In the rows, 128 means zero.
Each named move below is a turn or a mirror, shown by a few rows before and after it. Which moves, in which order, take the first row of each later pair to the second? The first pair is answered.
K:
[116 140 135 107 135 133 124 112 135 138 126 116 129 103 103 146 116 117
 116 139 113 136 138 118  95 120 124 127] |-> [126 147 126 100 139 147 115 133 143 151 125 115 123 103 126 136 145 125
 122 127 105 132 153 123 116 118 122 139]
[170 204  92 147 146 131 163 118 126 125 159 119 129 109 145 127 143 139
  94 185 130 133 144 144 168 138 153  83] |-> [166 201  98 151 146 123 169 106 122 118 160 118 131 108 132 132 127 135
  91 192 134 134 136 141 157 136 154  76]
[156 147 131 127 133 166 107 124 122 160 124 116 115  72 166  76 165 140
 173 170 111 156 104 168 152 135 142 160] |-> [138 134 156 142 128 137 125  75 105 129 127 117 129  72 111  98  99 119
 159 199 127 164  69 155 104 137 145 131]
[122 139 105 123 121 142 153 149 142 149 131 123 122 175 116 120 157 137
  76 110 105 131 151 147 140  81 133 126] |-> [110 133 118 133 119 126 164 120 133 132 134 123 129 175  84 134 119 124
  70 125 113 135 132 141 112  83 136 110]
C:
[ 87  95 161 144 100 150 160  71  97 162 121 139 180 135  70 136  45  75
 126 145 150 123 135 114 136 116  75 146] |-> [ 92 107 151 146  92 148 161  78 108 171 122 137 182 139  62 135  48  66
 116 152 145 128 148 109 127 113  75 133]
[119 106 109 145 136 103 159 144 140 157 134 122 102 154 155 154 197 171
 126  82 110 163 140 112 151 128 106 145] |-> [136 111 138 146 149 114 136 100 107 125 134 101 102  98 146 138 171 180
 180 141 128 182  84 126 143 136 130 158]
[116 124 142 147 147 140 153  86 101 143 128 119 134 144 131 134 113 143
 137 123 129 132  85 149 139 146 125 148] |-> [135 160 122 146 130 136 151 100 130 160 132 108 140 139 103 125 114 124
 117 160 121 158 110 140 109 135 133 112]
[100 115 133 153 129 153 148 108  95 147 156 133 136 107 142 117 100 161
 139 126 159 133  60 174 187 148 130 174] |-> [133 177  99 152 100 147 142 132 143 176 164 113 145 100  96 104 102 126
 104 189 145 177 101 160 137 132 144 113]
P:
[118 143 145 148 103  93 109 108 133 133 108 123 138  74 110 143 127 160
 140 154 117 118 105 141 126 117 145 144] |-> [114 140 136 137  98 100 100 128 149 160  97 126 132  72 102 131 144 145
 131 150 105 124 125 139 125 113 140 135]
[106 171 104 155  97 119 181  73 148 160 124 174 158 136 138 122  99 105
  59 136  89 158  68 147 146 173 131 122] |-> [172 216 127 149 100 122 145 103 145  85 157 139 166  92 163 126 100 135
 123 204 118 161  88 127 125 157 156 105]
[167 164 114 152 118 144 116 126 108 108 149  89 139  84 161  91 145 155
 154 168 118 158 108 141 120 120 148 138] |-> [120 133  85 139 112 150 126 135 130 187 113 114 128 108 135  74 169 115
 102 119  87 164 123 153 132 126 129 133]

Between the rows of a pair lie two moves.
[155 132 144 151 134 105 125 149 104  50 171 137 145 158 179 159 116 175
 146 105 157  95 135 104 136 114 123 127] |-> [126 130  91 117 111 128 108 187 164 173 118 145 129 149 112 107 163  92
  86 109 106 144 182 112 119 108 115  82]	C, P
[102 131 130 151 130 136 147 141 138  86 110 123 134 158 165 133 107 128
 112 126 111 100 140 141 157 162 128 121] |-> [118 158 119 150 119 135 141 145 155  95 112 112 137 148 144 125 104 115
 103 158 109 121 151 137 136 156 136  97]	C, C
[143 142 109 108 157 155 137 104 127 154 108 126 134  80 157 100 119 129
 174 154 145 158 106 159 123 147 129 167] |-> [132 153  94 116 133 125 164 109 156 167 114 134 147 116 107 122  89  94
 115 157 137 166 135 135  77 137 120 113]	C, K
[107  55 108 102 125 188 138 110 126 153 163 154 105 138 111 130 143 160
  89  62 122 123  94 145 174 195 140 138] |-> [129  88 118 109 113 180 127  74 125 136 168 131 116  98  56 121  97 135
  99 149 134 163  65 139 117 190 165  97]	K, C
[ 97  75 132  82 139 166  80 155 147 170  73 140 107  93 130  85 161  95
 133  99 109 142 153 122 152 141 109 122] |-> [141 158 127 128 118 134 108  88 148 132 116 109 139  87  82  99  84 101
 118 198 129 186 107 118  86 138 141  80]	P, C
[133 159  82 129 129 133 137 107 133 212 111 133 131 127 104 103 147 128
  97 134 105 166 115 171 134 137 110 126] |-> [164 179  98 147 141 133 139  93 108 157 142 120 138 122 154 117 141 180
 134 139 126 148  92 175 156 140 120 161]	P, K
[156 130 143 136 132 158 132 105 110 135 129 119 128  97 159 109 136 142
 165 152 113 148  88 173 154 149 121 168] |-> [157 133 135 115 122 164 112 134 135 154 114 115 124  81 128  96 148 106
 158 176 105 164 121 160 128 140 122 132]	K, P
[116 145 124 133 113 114 156 106 140 139 132 128 139 141  99 123  91 126
 106 139 122 143 112 136 111 146 128 111] |-> [110 133 115 125 120 127 155 137 143 154 127 140 130 158 143 119 131 144
 109  91 112 121 132 144 151 147 117 140]	C, K
[ 88  59 173 122 143 141 125 140 106 109 129 137 121 124  54 125  84  65
 142 144 131 125 135 104  74 120 117 111] |-> [ 92  70 160 125 135 134 133 161 123 115 137 139 125 146  54 135  92  63
 120 134 125 121 163  95  70 115 112  97]	P, C
[127 132 141 142 123  81 158 144 107  76 140  89 129 156 133 192 104 141
 166  88 122 112 138 109  84 144 140 146] |-> [128 134 113 121 120 105 140 193 135 126 123  93 115 156 151 166 163 133
 159  64  99 116 180 117 112 139 132 152]	K, P
[174 172 164 167 157 155 115  62  92  84 157  81 133  97 147 162  87 171
 172 172 134 125  67 151 161 131 166 168] |-> [142 199  88 180 113 126 171  97 170 185 153 106 141 189  97 174 103 118
  36 121  88 140 141 138 134 119 137 109]	C, P
[101  48 210 114 161 114 148 102 101  63  85 135 118 118 158 142 110 112
 162 130 155  96  73 115 135 157 145 131] |-> [127  67 200  82 150 131 104 167 138  79  74 121 112  83 139 119 145  79
 175 170 147 117 132  96 110 138 151  85]	P, K
[100  91 163 132 170 135 135 134  82 101 141 177 135 110  76 149  72 115
 177 130 165 124 116 111 127 132 112 134] |-> [ 78  76 146 120 165 142 134 149 101 149 117 188 128 118  60 135  93  89
 149 109 145 131 133 114 132 133 101 127]	P, P
[145 136 126 130 140 113 131 185 146  91 168 118 139 159 158 153 136 131
 141 106 137 106 189 103 125 109 124 107] |-> [128 111 154 137 149 101 139 142 114  59 167 122 142 151 143 165  96 133
 156 113 154 100 148 104 114 117 127 113]	K, C
[133 131 129 111 132 153 126  91 101 170 125 155 143 105 136 121 119 120
 130 144 128 148 105 141 121 148 134 120] |-> [143 137 129 114 134 157 124  94  97 162 132 152 144 104 154 122 126 132
 138 143 131 144 103 144 129 149 134 129]	K, P
[168 169 127 131 118 118 149 165 123  67 163 112 122 129 182 157 126 169
 149 116 144 138 157 126 144 124 152 141] |-> [107 126 125 130 104  93 172 126 131 111 129 135 126 146  83 162  73  94
  85 117 130 159 143 117  88 127 140  90]	P, K
[115 139  91 151 125 115 145  96 123 158 130 132 129 148 159 120 125 136
 109 117 127 150  97 138 145 151 115 149] |-> [148 166  86 143 118 113 131 144 143 136 149 122 132 150 176 127 145 143
 118 129 131 145 146 117 135 135 116 127]	P, C
[146 101 137 142 107  92 119  73 106 102  86 102 134 112 119 151 146 141
 173 169 133 173  84 114  79 129 167  85] |-> [119  83 101 135 113 116 128  97 121 175  63 123 116 143 163 129 211 153
 145  91 101 159  98 143 146 140 147 133]	K, P
[114 108 143 152 126 157 101  94 121 115  83 110 155 120 106  86 135 113
 149 190 129 146  51 107  93 117  93 200] |-> [ 99  99 133 146 122 160 102 101 131 142  70 118 151 126  97  79 147 100
 133 176 119 150  59 110  98 116  86 198]	P, P
[139 114 119 168 114 106 137  91  94  86 165 141 141 138 118 168 123  72
  65  50 119 171 131 128 163 105 141 101] |-> [181 136 128 140 115 132  81 128 106  74 160 115 133  76 116 137 150  63
 120 115 124 194 156 120 147  93 161  81]	C, P
[176 159  96 133 138 166 117 152 160 159 129 124 110 142 151 104 172 101
 129 112 104 141 172 115 143  97 142 132] |-> [150 144 123 149 130 131 139  93 141 128 127 128 127 143  78 130  90  69
 109 147 123 152 132  98  80  98 147  90]	K, P
[110 123 140 141 112 144 118 126 140 159 120 161 139  95 166 117 103 108
 147 130 131 122  88 129 140 121  85 173] |-> [136 157 124 137  97 141 110 159 170 161 132 150 145  96 157 117 113  99
 136 157 129 135 128 114 117 108  89 138]	P, C
[143 146 128 161  89 112 131  95 126 127 149 110 172 185 141 116 107 127
 113 155 154 180 156  99 105 109 122 107] |-> [142 147 112 149  87 127 121 125 142 160 138 112 163 187 152 100 142 120
 107 138 138 182 182 104 120 106 118 110]	P, K
[135 136 139 114 131 118 113 158 119  58 129 105 104 112 122 165  67 101
 116 135 175 104 162 112 114 175 130 116] |-> [127 125 140 113 134 117 117 160 117  57 127 111 103 121 130 170  71 104
 114 116 174  96 163 114 123 177 125 124]	C, C
[103 110 120 129 111 128 110 121 120 110 117 133 113 129 119 127 118 155
 138 111 120  98  94 134 135 133 124 172] |-> [121 123 127 123 107 126  92 135 126  89 123 121 115 108 103 127 110 146
 154 148 128 108 108 120 109 123 132 145]	P, K
[127 154 134 125 127 130 132 110 108 105 134 125 114 103 142 133 134 145
 144 129 139 108  96 124 151 138 125 169] |-> [100 136 118 119 122 133 139 113 118 149 115 139 109 116 129 124 145 124
 117 104 122 110 103 131 158 142 115 169]	P, P
[170 144 102 129  95 139 108 178 172 170 162  79 120 122 192 153 127 167
 138 164 162 127 150 116 160 102 137 139] |-> [ 97  96 107 150  90 106 159 100 154 196 141 108 128 159 122 174  56 126
  75 137 158 129  95 121 130 116 121 127]	P, K
[101  56 144 111 124 147 116 163 107  69 165 135 108 188 176 144 113 160
 113  56 150  94 136 122 106 132  96 143] |-> [134  78 147  91 118 155  83 202 124  56 169 116 107 158 167 134 129 147
 136 100 156 108 171 104  83 119 107 111]	K, P
[150 104 127 117 119 128 110  93 126 127 127 124 125 123 161 110 144 136
 189 135 128 126  80 142 148 155 155 144] |-> [135 100 100 117 107 119 129 132 154 156 128 141 126 171 167 124 169 128
 142  84 114 110 130 130 155 148 134 132]	C, C
[114  79 146  96 109 136 158 114 116 163  93 184 118 131  71 126 116  74
 100 129 119 131  91 137 147 148  95 119] |-> [162 112 147  73 104 150 114 169 137 141 103 161 116  90  80 111 145  74
 141 179 127 145 137 118 129 130 109  92]	P, P
